Named moves, each a turn or a mirror, and the order they were made in; the first pair answered
move J_533:
[-22.3  -2.8   9.9 -11.2  28.5  18.1 -18.1   5.4 -15.5  17.1] -> [ -9.2 -10.3 -33.4 -10.5 -13.0  21.0  -4.5  -0.1  22.4  -8.1]
[-13.1  16.1  15.6 -11.1  29.9  -1.1  -7.2  -5.6   5.9   9.1] -> [ -2.4   7.3 -20.3  -7.6  -5.3  -2.4  -1.4 -10.8  33.8 -11.5]
[ 20.4   4.3  -3.9  -0.1 -17.3  -8.5  -3.7  -6.5  -0.7  -4.5] -> [ 17.3   6.9  14.2  -1.2   0.5  -6.9  -7.1  -5.2 -17.5   4.8]
move J_733:
[ -3.3  25.4   5.1  -5.0  14.1  -3.9  -4.1 -10.0 -19.2  11.1] -> [ 22.0  13.4  18.8   4.5  -0.5  -8.0  -5.0  -7.7 -17.0   6.0]
[  5.0  12.8  -9.5  -7.2   3.3  -2.8  13.8 -10.5  -6.3  -3.1] -> [ 8.6 16.7 -1.5 -7.3  1.6 -7.2  4.1 -9.4 -8.0  0.4]
[ 23.8   6.9   1.4   0.8 -21.7   8.8  -0.2   5.5   2.3  -5.6] -> [  8.8   5.5 -11.2  -2.2  -6.2  23.1  15.9   2.6   2.8  -6.8]
[ 2.3 -6.0 -6.5  5.2  7.4 -4.5 -4.5 -1.1  4.1 -3.7] -> [ 1.1 -4.0 -8.3  2.2  8.0 -6.9 -4.1  1.9  3.1 -1.9]
move J_381:
[-17.0   8.9  13.3  -1.3  17.4 -10.7  -2.5   4.1  17.0 -24.5] -> [-13.1  18.3  16.2  -6.1  17.5 -14.9  -5.4   0.9  11.9 -20.7]
[  8.8 -19.6  11.7   6.3   4.5   6.9   9.7  13.8  -0.5  -9.8] -> [ 12.4  -8.4   1.9  -1.0 -11.7  -4.1   5.3   9.1  14.0 -20.6]
[-19.6  14.0   2.9   4.6   3.8 -14.0 -18.7   2.4  13.3   0.1] -> [-20.8  16.9  12.1   8.0  10.1 -14.2 -17.1   3.2   7.2   9.6]
move J_13:
[ -1.5   4.5  12.0  -4.1   2.6 -15.4  -0.6   5.0  23.8 -36.9] -> [ 20.7   3.8  22.0   0.7  22.4  -3.2  19.5  -3.6   4.6 -31.1]
[-16.4 -23.9 -14.0   6.8   1.5  16.2  -5.0  15.2  10.4   5.2] -> [ -8.5 -24.5 -13.1   8.9  13.7  21.2   7.4  11.4   4.7   2.4]
[-14.4   0.1  10.7   2.1   4.8  -6.6   3.0  10.2 -13.5  -5.4] -> [-13.7  -0.1  11.7   2.6   2.8  -6.0   2.8   9.8 -14.7  -3.5]

(2 to 3 moves a pair)
[-37.8   0.2  18.5  -5.6  25.7  -5.0  -8.8  20.8  -3.5   4.6] -> [ 13.6 -35.2  15.0  15.1 -12.6   7.5   9.8  25.6   9.5 -14.7]
J_733, J_733, J_533
[ -5.7 -13.9   1.1   3.8 -27.5   3.8 -23.8  13.9  -3.4  22.2] -> [-24.2  23.1   7.1  -7.9   2.7 -14.7 -26.6   4.2   1.4   5.7]
J_13, J_381, J_533
[-43.2   6.3 -10.9   0.7  20.7  12.4   0.4   8.5   1.3  29.9] -> [-30.1  30.3 -10.6  -7.4  -1.5  -9.7 -21.0  -0.4  -3.0  32.5]
J_533, J_13, J_733
[ -5.5  -7.1   3.0   1.6  -1.5   8.3  -2.2   3.3 -13.9  22.3] -> [ -7.9  -4.6 -17.5  -2.4  -4.7   9.1  10.7  -0.5  12.5  -8.8]
J_381, J_381, J_13
[ 10.8  -7.4   6.1   4.0  21.3  17.2   8.0  -7.2 -22.5  19.8] -> [ -8.4   3.4   3.9  -7.4  -2.6  -2.8 -29.1  -3.1  -9.6  26.1]
J_733, J_13
[ -3.1 -23.6  22.4  22.4   4.6  -1.1 -11.3  31.5   0.8 -12.1] -> [-32.9  -7.3   8.9   9.4  23.8   4.2 -12.7  25.3  -0.3  -5.1]
J_733, J_733
[ 11.7  20.0  14.6  -6.3  16.1  -9.6  -0.7  -9.7 -16.3  -3.1] -> [ 18.1  12.0  20.6   0.8 -11.8 -15.7 -17.3  -0.1  -9.3  -0.4]
J_733, J_13
[ -2.0 -10.9 -15.3  13.7 -11.7  14.4  12.9   4.6  14.7   5.8] -> [ 2.5 -7.8  3.2 12.5  3.1 15.0  8.6  3.4 -9.9 23.8]
J_13, J_13, J_533
[-16.0  21.2   0.0  -7.5  26.8  -6.5  13.3 -14.4  -1.7 -10.8] -> [ 22.2   2.8  -4.8   3.1 -16.1 -13.6  14.9 -16.2  10.4 -26.4]
J_733, J_533, J_733
[ 11.3  21.2 -10.0  -6.0  -0.9  -6.5   6.3 -15.3   5.9 -12.8] -> [  2.4   1.5  17.4   0.1   5.0  -1.0 -11.0  -1.4 -19.5  16.3]
J_533, J_381, J_13
[-13.8  31.7   7.9  -3.7  23.4   3.8   8.9  -2.0  -2.1  12.4] -> [-15.3   4.1 -19.0   2.0   1.8  20.1  26.3   2.9  24.9  -4.4]
J_381, J_533
[  1.8 -23.9 -10.7   0.6 -18.6  19.9  30.2  10.7  13.8   1.7] -> [-20.5  -1.1  27.6  -5.4  14.9   6.8   3.4  12.9 -16.8  24.5]
J_533, J_733
[  6.9 -12.8   9.7  11.9 -17.3  -9.1 -19.0  15.4   7.6   0.7] -> [-23.1  12.0 -19.7  -3.8   0.4  -2.3  -4.9   3.3  17.3  -6.4]
J_733, J_733, J_381
[ 23.2  -3.8  15.3   5.7  -8.5  -0.7  -0.9  -3.5 -16.8  10.8] -> [-22.2  10.4 -16.0  -7.0  10.5   9.0   7.1  -6.7  -1.5   4.4]
J_733, J_381, J_733
[-25.5 -13.5 -14.7   2.5  -2.1   5.6   1.7   5.2  22.1  -5.3] -> [ -7.1  31.6  -5.7  -8.6   1.9 -19.1  -6.4 -14.0   7.4  -5.8]
J_381, J_13, J_733
[-16.6  27.0  -7.6  -9.7  12.3   0.5  -6.9  -9.4   3.9  -7.8] -> [  4.9  -2.3  21.8   2.8  17.3  10.5  -0.5   0.1 -22.1  11.0]
J_13, J_733, J_381
[ -5.0  14.8  15.7  -5.5  28.8  -8.8   5.5 -11.1 -15.3  -1.7] -> [ -5.9  18.4 -20.9 -11.5  -3.4 -11.9   5.9 -17.9  11.9 -16.2]
J_533, J_733
[  0.1  33.3  -3.6   3.0  21.5  -4.0  12.6  -0.2 -10.8   6.1] -> [  0.0   6.1 -24.9  11.7   7.3  12.3  28.0   3.0   9.6  -3.2]
J_381, J_533
[-23.0 -20.0 -25.6   6.1 -13.6   6.8  -5.1  15.6  15.7  -0.4] -> [-39.2 -16.5  -0.5   5.4   5.4   3.1 -16.1  22.2   8.9   1.4]
J_533, J_381, J_533
[-21.0   8.5   6.2  -6.1   5.5 -13.6 -21.2   8.8  -1.3  11.3] -> [-14.3 -12.4   8.0   5.1   4.8  -7.1  -8.0  20.7  19.6 -12.5]
J_381, J_733, J_13
[  4.4  -9.0 -10.5   6.4   1.3  10.1  20.9  -4.5   0.0   4.2] -> [  9.2   3.6   5.6   7.4   5.7   1.0   8.9  -4.8 -13.5  17.0]
J_381, J_13, J_533
[ 23.3  15.0  15.8   7.5  18.9   2.3   6.9  -6.9 -18.7  -0.3] -> [  6.1 -16.1  15.3  13.7  15.5  16.4   2.6  10.8 -15.8   9.8]
J_13, J_381, J_733
[-34.9  17.5 -17.7  -9.3  11.1  -7.8 -11.8   0.8  20.3  -8.2] -> [ 20.6   5.8   8.7   6.7  30.4   0.8  27.9 -12.8  -5.3 -19.2]
J_733, J_13, J_13
[-10.7 -12.1 -11.0  -1.7  -8.7   5.7  -3.9   4.8  12.8 -10.4] -> [  4.6 -10.3   7.8   2.8   4.9  10.2  -2.8   3.4 -17.5  10.5]
J_13, J_533, J_13
[ 11.2  -3.6  14.1   4.2   1.9 -10.6  -6.0   1.2  -2.7  -0.8] -> [ -5.3   8.6   9.4  -3.0   9.8 -11.6 -12.2   2.0  -4.5   4.3]
J_733, J_733, J_733
[-24.0   7.0 -12.3  -7.6  21.6  10.5  11.3 -12.6  -0.4 -13.0] -> [-14.5  14.6   4.8  -8.2 -10.8 -10.8 -31.6  -4.2 -10.1   7.4]
J_13, J_733, J_13
[ 19.0 -13.9 -25.2  -1.1 -31.0   8.7  17.7   7.5  37.9 -11.7] -> [  9.7   4.8 -27.6 -11.7  17.1  27.9  43.8 -11.4   3.4  11.4]
J_733, J_13
[ -3.1  -9.6  13.2  -3.4   4.1  12.0 -11.0   4.4 -33.6  41.8] -> [  1.7 -24.4 -28.1  -2.2 -38.8  13.0   0.3   6.3  15.7   2.5]
J_733, J_533, J_13
[  5.4  24.9   3.4  -5.9  -9.8  -6.3 -13.1   6.3 -16.4   1.4] -> [-13.2  26.7  -8.9  -7.2   5.8   6.1   3.9   4.0 -17.7  -0.9]
J_733, J_733, J_733
[ -1.2   5.0 -11.1  -7.4 -22.2   3.1  11.3 -12.2   0.9  10.1] -> [ -3.4 -14.1  15.2   0.7  -8.5   8.9  11.8   2.4  -6.4  15.8]
J_533, J_733, J_381
[  1.2 -17.2   6.9   5.9   9.1   4.1  11.7   5.7  13.1 -20.5] -> [  2.9  -5.4   4.1   4.2   3.5  -7.2   4.6   5.7  15.1 -28.0]
J_533, J_381
[ 12.9  -5.8  -0.3   6.3 -17.6  -4.7  -5.2   4.2   8.5  -8.2] -> [ 0.1 15.7  9.9 -2.1 18.4 -4.9 -1.4 -2.4 -9.7  1.0]
J_733, J_381, J_533
[-17.2  -9.5  26.4   9.5   9.9 -12.1 -24.6  16.3   7.9   3.6] -> [  0.8 -11.2  31.7  14.9   4.3 -15.7 -19.8  18.1  15.0  -9.8]
J_733, J_381, J_533
[ -9.4 -19.6 -10.8   4.8   4.6  15.6   9.8   7.2   8.8  -7.4] -> [ -7.2 -23.9  -7.2   6.9  -5.5  10.7   3.0  13.8  10.6  -7.3]
J_533, J_13, J_381
